Named moves (each a turn or a mirror), then the moves between two rows, first move first; the first pair answered
U:
[ 16.9  19.2   8.9  -0.4   7.4  -1.9  17.3  -6.9  -4.5  12.9  17.2  15.0
  -0.2  -1.1   4.0  -2.5 -21.2  15.9  22.3   9.9] |-> [ 17.3  19.4  10.0  -0.6   7.2  -1.8  17.2  -9.1  -4.5  13.7  17.8  16.6
  -0.7  -0.7   3.9  -2.4 -22.0  16.0  21.1  10.6]
[  9.2  20.9   3.5   1.4   0.6 -15.7   7.2  10.4   7.5 -13.4  10.1   8.3
  14.6   1.6 -20.4 -14.2   5.7   6.5  15.2  -4.9] |-> [ 17.4  18.5   3.1 -13.3   1.9   3.1  10.1   5.1  12.5 -11.3  14.4   5.9
   8.5   3.4 -16.5 -22.2   5.4  -4.7   7.2  16.2]
[  9.2 -14.0  -4.5 -12.1  -1.2  22.9  -3.5   2.2   3.0  11.5 -11.4   7.0
 -10.2   5.4   3.4  -5.0  -9.8 -18.0  -8.2  17.3] |-> [ -4.7  -5.8  -4.4  15.9  -2.9 -14.5  -9.2  10.1 -10.9   8.9 -16.0  10.6
  -0.5   5.7  -9.8  12.9  -7.4   3.2  11.9 -21.7]
[-11.2 -13.1   1.3  -4.4  14.4  -8.2 -11.7   8.2 -33.6   6.3 -10.3 -21.3
  -2.3  -7.1 -10.2  20.4   9.9  -9.0  -3.6   5.7] |-> [ -7.0 -15.3   1.2 -10.8  15.8   1.3  -9.5   5.1 -31.2   7.8 -11.0 -21.0
  -4.1  -7.8  -6.5  15.2   8.2 -12.4  -9.2  16.8]
Y:
[-15.6 -21.4   4.8  10.0 -12.1  13.6   1.0   8.8  -4.4 -14.9 -14.1  -0.5
  -1.0  -0.9  14.8   3.6   3.8   2.3  -5.2 -26.8] |-> [ -2.0 -20.9   2.9   5.3  -6.1  25.5  11.9 -11.1  12.1   0.7 -11.6   3.6
 -13.5  -7.2  15.3   2.0  -3.8   5.4 -19.4 -10.1]
[ -1.2  12.6  -9.1   9.4  -0.4 -12.6  -6.8  -3.0  -6.1   4.3   4.3   5.6
   2.7  20.2 -11.5  13.1  -6.8  -0.3   8.1  -3.9] |-> [  5.7  11.6 -10.6   4.6   1.6  -6.6  -4.7 -15.3   4.7  11.7   5.4   7.6
  -3.6  15.6  -8.7  13.0 -10.9   1.0   0.8   3.4]
[  2.2  12.0   3.9  14.9 -22.6  -7.2 -11.9  -9.5   0.6  10.7  -4.9   7.9
  -0.6  12.3   1.5  -1.2  -9.2  -4.2  -6.2   7.0] |-> [ -1.0   9.7   3.6  16.7 -22.7  -9.6 -13.9  -6.7  -4.0  10.4  -8.3   4.6
   1.9  10.6  -1.1  -1.2  -4.7  -5.4  -7.0   7.4]
[ 12.0 -16.0  12.0   6.7  -4.2  15.6  22.9 -31.6  24.5  -9.8 -15.0  14.2
  -8.9 -23.5   7.8  -6.0   1.9  17.4 -13.2 -15.7] |-> [ -2.9 -16.9   9.4  10.6  -4.7  -6.8  11.4 -12.5  -5.1 -26.1 -26.6 -12.9
   3.9 -16.4  -5.8 -22.0  21.2  15.9 -24.3 -12.2]
F:
[-23.4  -1.9  -1.5  10.7  -0.8  -1.6 -12.0  -7.5 -12.0   3.4 -20.4  -0.9
  -0.5  14.6   0.7  12.8  -2.7  13.5  -0.7 -11.2] |-> [ -9.2   4.0  -0.8   0.1   1.7  -5.8  -0.1 -15.6  -6.0  -6.3 -22.2 -15.8
   4.3   9.4  -7.7 -14.2   6.4  13.6 -15.1  16.1]
[  9.2  16.0  -2.5  -2.3  -1.0 -11.5   5.7  15.8   6.6 -13.6   8.3   2.0
  12.4   5.4  -3.0 -18.7  11.0 -10.3  19.2  -1.0] |-> [  0.6  12.8  -2.8   2.3  -4.8  -9.9  -0.7  19.3   3.5  -9.3   9.6   7.9
   9.6   6.3   3.0  -2.8   6.4  -7.4  26.1 -13.8]
[-15.9 -14.1  -8.0  11.1 -14.8  -4.1 -15.8  24.1  -4.9   8.0  27.6  -2.2
  19.0   8.6   9.4  15.7  -0.5 -22.6  13.3 -29.7] |-> [  7.1  -5.4  -6.2  -9.6  -8.8  -8.6   2.5  13.5   6.9  -7.9  25.2 -22.0
  30.5   3.5  -5.0 -33.8  15.1 -21.2 -10.8  16.2]
[ -1.9 -11.8  14.1  -4.1 -15.1  41.1  11.7  13.1   9.2  30.5  29.7   6.8
  -4.5  -4.5   2.1  33.1 -30.8 -26.1  -1.6   0.5] |-> [ 14.5  -5.4  16.8 -18.7 -12.4  38.0  25.3   3.3  16.6  17.3  27.2  -7.9
   3.5  -9.9 -10.5  -1.1 -17.9 -25.9 -19.5  36.1]
K:
[ 17.4   1.8  10.5  -8.6 -11.3   8.2   6.0  -5.1 -12.5  -1.7   2.5  -7.9
   1.7   0.8  -2.8 -14.5  -2.2 -14.4 -23.3  15.3] |-> [ 12.9   9.9  15.3   9.8 -19.4 -14.2   7.2   0.8  -9.5  -9.3   6.3   5.0
  13.5  -0.3  -7.5  -0.7  -2.6   4.1   4.6 -17.9]
[ -7.5   1.1   3.5 -12.4  -9.6  -1.4 -18.2  32.4  -9.2  -7.8   3.9  -1.2
   4.3  16.7   8.6  -3.4   9.0 -13.7  23.2  -9.6] |-> [-13.7  -5.6   2.6 -14.2  -9.4   8.1 -19.7  30.3 -14.4  -3.4   1.3  -5.9
  -2.4  17.1  11.4   1.3   7.8 -20.4  13.9  -4.6]
[ -5.7   0.9   5.4  -4.6 -17.6  30.2  -9.6  13.4 -18.4   7.0  -5.8   1.1
 -11.3  14.5   9.0   2.1   4.4 -20.3  26.5   4.2] |-> [  3.3  11.1   8.5  -7.9 -19.2  21.1  -6.0  16.7 -11.0   1.8   4.2   4.0
  -3.3  16.7   3.6  -3.7   4.9 -17.5  36.2   6.1]
E:
[ 11.9  21.5   4.4  -3.5  -7.8 -25.7   3.7   1.9  33.1 -17.7  14.7  -2.4
  21.7   7.6 -18.6  -9.4  -1.4  11.4  20.5  -8.0] |-> [ 10.8  10.3   5.3  -9.1 -12.4   5.4   3.9   3.8  42.4  -9.1  18.8  15.3
   9.0   8.2   3.2   8.9 -12.6  -1.5  28.0 -18.4]
[ 10.4   9.1   3.6  24.4  -6.0  -6.0  15.6 -17.6  22.9  -2.8  11.7  28.4
   1.8 -16.3   4.1  20.0 -14.9  24.1  28.6 -41.5] |-> [ -0.4   9.5   2.5  32.9  -5.2 -22.5   7.2 -12.1   3.9  -8.8   3.4  17.7
   5.0 -12.4  -3.7  19.2  -7.8  29.1  26.8 -45.8]
[  9.4   7.4   5.5   5.3  -7.5   7.0  28.3 -29.8  42.0   5.9  14.9  23.7
   5.4 -21.6  12.7   5.0 -12.7  28.8  32.2 -21.7] |-> [-19.7  -8.9   3.3  25.0 -10.4   2.1   8.5 -11.6   8.8   5.5   0.6  16.2
   1.9 -14.4  15.9  27.8  -6.4  27.7  31.7 -52.1]
[  4.1  12.6  29.6  11.3 -10.0   9.3   4.2 -20.8  30.8 -19.3  11.5 -15.4
   0.5 -17.0  20.9  -3.8   6.2  11.2  15.9 -28.6] |-> [ -7.1   6.7  27.5  17.0  -9.5   5.5  -2.7 -13.9  18.3 -20.5   6.4 -18.7
   0.8 -13.9  22.5   1.9   8.2   9.9  16.8 -40.2]

(2 to 4 moves a pair)
[  6.8  -4.6 -16.5 -16.9  -7.2  32.8  34.4   0.4  15.7   0.6   8.0   9.9
 -15.2  -0.4  25.6  10.9 -14.6 -20.3  -2.4  -8.4] |-> [ 16.9  31.2 -16.2 -17.1   2.5 -19.5  37.3  11.2   6.4 -11.4  17.4  -2.6
  12.7   5.6  -6.6 -18.0   1.3 -10.3   9.2  12.3] => E K U E
[ 13.7  13.9 -28.4   3.7  34.6   6.3  -2.5  -8.4   1.5  27.3   1.8  -3.2
 -21.8  11.5 -17.5   7.4 -13.5  -0.2 -13.6  17.9] |-> [  7.5   7.7 -24.5  20.1  25.8   6.1   1.2  -9.4   8.0  24.6   4.2  13.7
 -22.4   8.0  -8.6  27.4 -20.4   9.5   3.1 -17.9] => K Y E K
[ 13.7 -13.6  15.8 -10.7  -7.1  13.1  12.2 -22.1  18.8  -1.4   1.0   7.8
   1.4 -11.8   3.4  -9.0   3.2  -3.5 -21.5  17.0] |-> [ 13.4  -1.1  14.1  -1.8  -3.8 -19.2   9.2 -20.5   8.6  -8.7  -1.8  -1.0
  16.3 -11.3 -14.0 -17.6  11.7   7.4 -17.8  15.5] => U F K K
[-16.7 -13.6   8.1  24.4 -26.3   2.4   1.0 -25.4  -9.9 -24.5 -16.7   3.6
  -5.0 -11.5  10.0  17.1 -12.0  17.4 -19.2 -37.6] |-> [ 10.6  -6.0  13.9   4.8 -29.1  15.7  22.0 -37.8  16.7 -32.1  -6.3   6.3
  -0.3 -18.5   9.7 -11.1  -7.2  15.0 -24.5  -7.6] => F K K E
[  6.0  27.1 -11.5  -7.9   8.5 -11.8   5.3   7.2  -1.7   2.7 -17.3 -22.5
  13.6   1.1 -39.6 -11.3   9.3  -6.9   0.7  27.2] |-> [ -8.7  15.4 -18.8   9.8  15.3  -5.2  -8.8  -2.7  -6.3  32.5 -23.0 -10.6
  -4.8  -1.8 -30.6  30.3 -10.8   1.8  -0.2   3.3] => F Y E Y
[ -6.8 -27.7  20.5  21.7 -22.3   7.8  20.8 -11.6   4.6 -41.7 -24.4  -5.9
   2.0 -22.7  12.9  -7.8  21.0  30.3  -9.6 -35.4] |-> [-16.0 -27.9  17.1  -1.2 -23.7  22.0   3.5  25.7 -19.8 -49.2 -19.4 -17.9
   3.2   1.1  18.1 -15.2  31.2  -8.0  -4.2 -20.4] => E F K Y
[-13.7  -7.9  -8.2  -7.5   3.4  31.6 -19.1  24.2  -4.9  16.0  -7.1   6.8
 -23.6  19.5  20.8  31.8 -13.2 -30.4  17.4  -1.0] |-> [  2.8  15.4  -8.9  -4.6   7.9  11.6  -9.5  11.8  15.1  28.0   8.7  23.6
 -18.8  15.3  11.7  36.6 -26.4 -14.3  33.3   0.2] => E K F Y
[ -7.0   2.5  30.2  -7.1  -8.4  24.3   3.3   3.7 -12.5 -30.9 -15.8 -23.9
  -8.4 -21.6  -4.3 -29.7  -4.4 -10.8 -17.6  -2.8] |-> [  4.1  11.4  31.8   7.8 -10.9   5.1  16.1 -15.1   4.1 -26.9 -13.7  -8.6
  -5.7 -33.1 -11.6 -23.6 -13.3  13.6  -6.9 -18.3] => U E K E
[-14.3   1.2 -14.1  -0.1  15.1 -12.0  -0.5 -18.0 -30.5  22.8  -9.5  -5.7
  -3.4  -5.2 -10.2   9.2  -1.0  -6.9 -19.9   8.8] |-> [-10.4  18.2  -5.5  -6.1   6.6 -27.3  -0.4  10.0 -33.2   2.4   3.8  -2.7
  17.8   7.3 -12.8  -1.5  11.1 -15.5  11.7  -1.7] => E Y K K
[  0.9  -0.3  -5.0   4.1   2.7 -20.9   1.1 -21.0  -8.3 -19.7 -11.9 -13.9
  13.3  -4.2 -14.4 -28.2  13.8  45.6 -20.7  15.9] |-> [-10.3  -5.5  -9.8  23.1   7.4 -13.1  -6.4 -33.5  -1.9  11.9  -9.6   9.8
  -2.1  -9.3  -0.4  13.7 -12.9  55.3  -6.6 -13.3] => F Y E
